In the rows, zero is written as 128.
One turn sends every row of this set to another row. A few are shown first. Where does it send the rows asked after them?
Gigot: [108 135 149 127 158 142 105 114 102 109 126 108 114 114 149 137 121 169
 137 143 141 143 106 123 147 138 131 146 132]
sem: [115 148 132 122 144 125 144 116 134 143 129 112 127  86 134 128 148 143
 115 132 122 120  76 114 116 121 128 133 143]
serim: [121 124 123 156 147 124  76 132 133 118 136 162 134 162 137 137 121 149
 140  99 107 102 111 123 133 107 129 125 146]
kimu: [ 97 120 123 162 152 126 156 127 158 109 138 114  93 102 170 136 138 161
 130 106 138 138  97 125 133 101 133 132 131]
dip: [120 132 123 156 124 137 107 113 148  77 122 176 130  89 136 140 101 125
 126 120 120  90 110 132 140 130 133 133 127]
rupo: [128 107  86 151 135 123 149  99 140 132 129 149 126 137 140 138 139 134
 102 157  95 102 109 130 138  94 116 135 138]
pagol: [109 132 128 144 132 120 134 109 141  93 116 171 125  96 145 158  94 143
 132 134 136  92 100 144 141 127 134 136 106]
vor: [131  96 123 145 137 152 120  86 135  96 139 142 125 139 129 139 105 146
 137 162 121 117 156 127 138  98 136 125 144]
Bof: [140 144 105 138 115 141 122 113 131 137 128 111 102 143 137 129 121 152
 118 149 113 160 138 104 127 122 145 131 131]
gafe: [112 139 123 141 122 136 102 148 122 136 152 131 106  97 140 140 136 157
 163 120 144 105 123 132 134 146 116 110 108]
Faz: [135 100 126 153 143 137 131  90 133 104 119 137 122 138 145 141  99 152
 134 170 140 115 140 139 132  82 126 124 152]
Zuso: [134 125 135 149 155 147  85 122 103  95 129 107 134 123 140 143 124 149
 131 113 131 139 103 119 139 120 112 140 150]
Kigu: [110 112  97 151 122 130 108 124 153 116 134 161 128 117 156 137 124 133
 157 145 100 101 135 136 146  74 123 111 115]
Sevog: [105 134 128 169 131 136 151 119 114 104 134 124  85 105 166 134 147 179
 115 117 131 123 120 152 121 129 133 133 129]
zuge: [119 113 120 146 160 146 146 131 147 122 123 175 143 106 134 118 108 149
 140 118  92 105 101 126 145 134 121 144 151]
nuti: [107 115 115 163 118 158 129 129 159  98 166 116 102 113 147 153 143 145
 135  98 116 143 102 132 144 120 132 128 143]
gogez: [112 124 115 112 117 144 109 116 150 133 158 167  85 139 129 133 128 155
 130 148 138 108 100 137 118 142 151 117 125]
gop: [148  98 130 148 125 142 114  88 145 124 136 168 113 107 157 165 105 140
 141 123 125 117 110 121 119 143 132 143 158]
susa: [131 143 124 121 119 132 127 117 128 128 153 115 126 109 120 155 146 143
 122 112  99 120  82 108 118 136 116 115 136]
Muved: [147 144  96 148 133 132 123 120 134 146 109 101 128 140 135 133 121 142
 116 140 125 155 123 119 129  95 137 147 140]
Rire: [104 117 111 154 115 129 115 124 154 122 124 160 103 110 171 130 117 134
 153 163 111  99 133 139 142  82 119 110 125]
Niraz: [101 125 143 161 109 167 152 112 134 119 144 113 100 122 152 143 138 161
 135  98 126 111 124 140 147 132 134 106 138]
Fab: [120 168 105 147 134 127 110 132 140 120 101 104 116 131 149 129 107 138
 145 154 149 127 145 132 128 101 137 130 133]
nop: [127 161  96 130 121 134 132 148 152 143 112 118 103 132 158 112 128 143
 131 154 113 129 124 127 134 122 133 111 118]
Gul: [124 126  96 161 137 161 129 123 123  88 139 121 112 105 140 135 158 152
 126  89 124 119 116 153 123 105 124 150 144]
rugim: [124 126 128 123 114 145  98 106 119 102 148 166 110 150 113 139 112 163
 127 114 106 123 106 111 119 111 143 120 127]
miv: [ 81 138 136 130 140 142 105 120 134 141 123 156  96 141 151 128 116 154
 148 153 140 108 101 147 142 119 148 146 147]
Vuz: [137 153  86 144 123 137 118 155 157 137 117 113 136 139 136 125 135 131
 130 132  98 133 124 137 132 108 126 107 124]
popog: [134 114 123 155 151 118 103 137 158 141 129 152 144 130 128 128 130 138
 107 118 136 100  93 151 113  95 143 120 148]
nenid: [116 121 119 149 147 154 162 119 140 113 122 108 120 116 151 129 139 148
 142  80 146 103 111 134 142  93 128 124 140]
Basut: [106 136 150 140 143 133 122 115 132 135 106 147 126 118 127 127 109 159
 115 145 134 117  89 146 121  80 155 146 151]
ked: [121 135 122 159 143 126  99 158 134 138 128 123 132  84 144 124 139 141
 151 110 155  98 112 136 130 115 107 122 132]
zel: [136  94 125 140 158 129 129  92 148 134 130 164 134 101 157 161 112 146
 144 126 135 117 112 129 125 126 146 159 138]
timak: [130 163 104 152 118 135  92 133 134 109 128 112 123 143 137 139 115 140
 144 134 123 133 160 126 131 117 138 119 124]
seda: [117 118 129 145 136 141 154 128 135 128 124 177 116 121 144 138  97 161
 145 136  99 105  93 132 142 149 105 128 146]
ziz: [121 111  99 143 121 138 144  95 141 128 137 155 104 130 144 125 137 135
 101 171  90 105 120 122 142 114 121 130 140]

susa turns into gafe
Niraz turns into Sevog
Now these:
gop turns into seda
Rire turns into Faz
rugim turns into gogez
Muved turns into Vuz

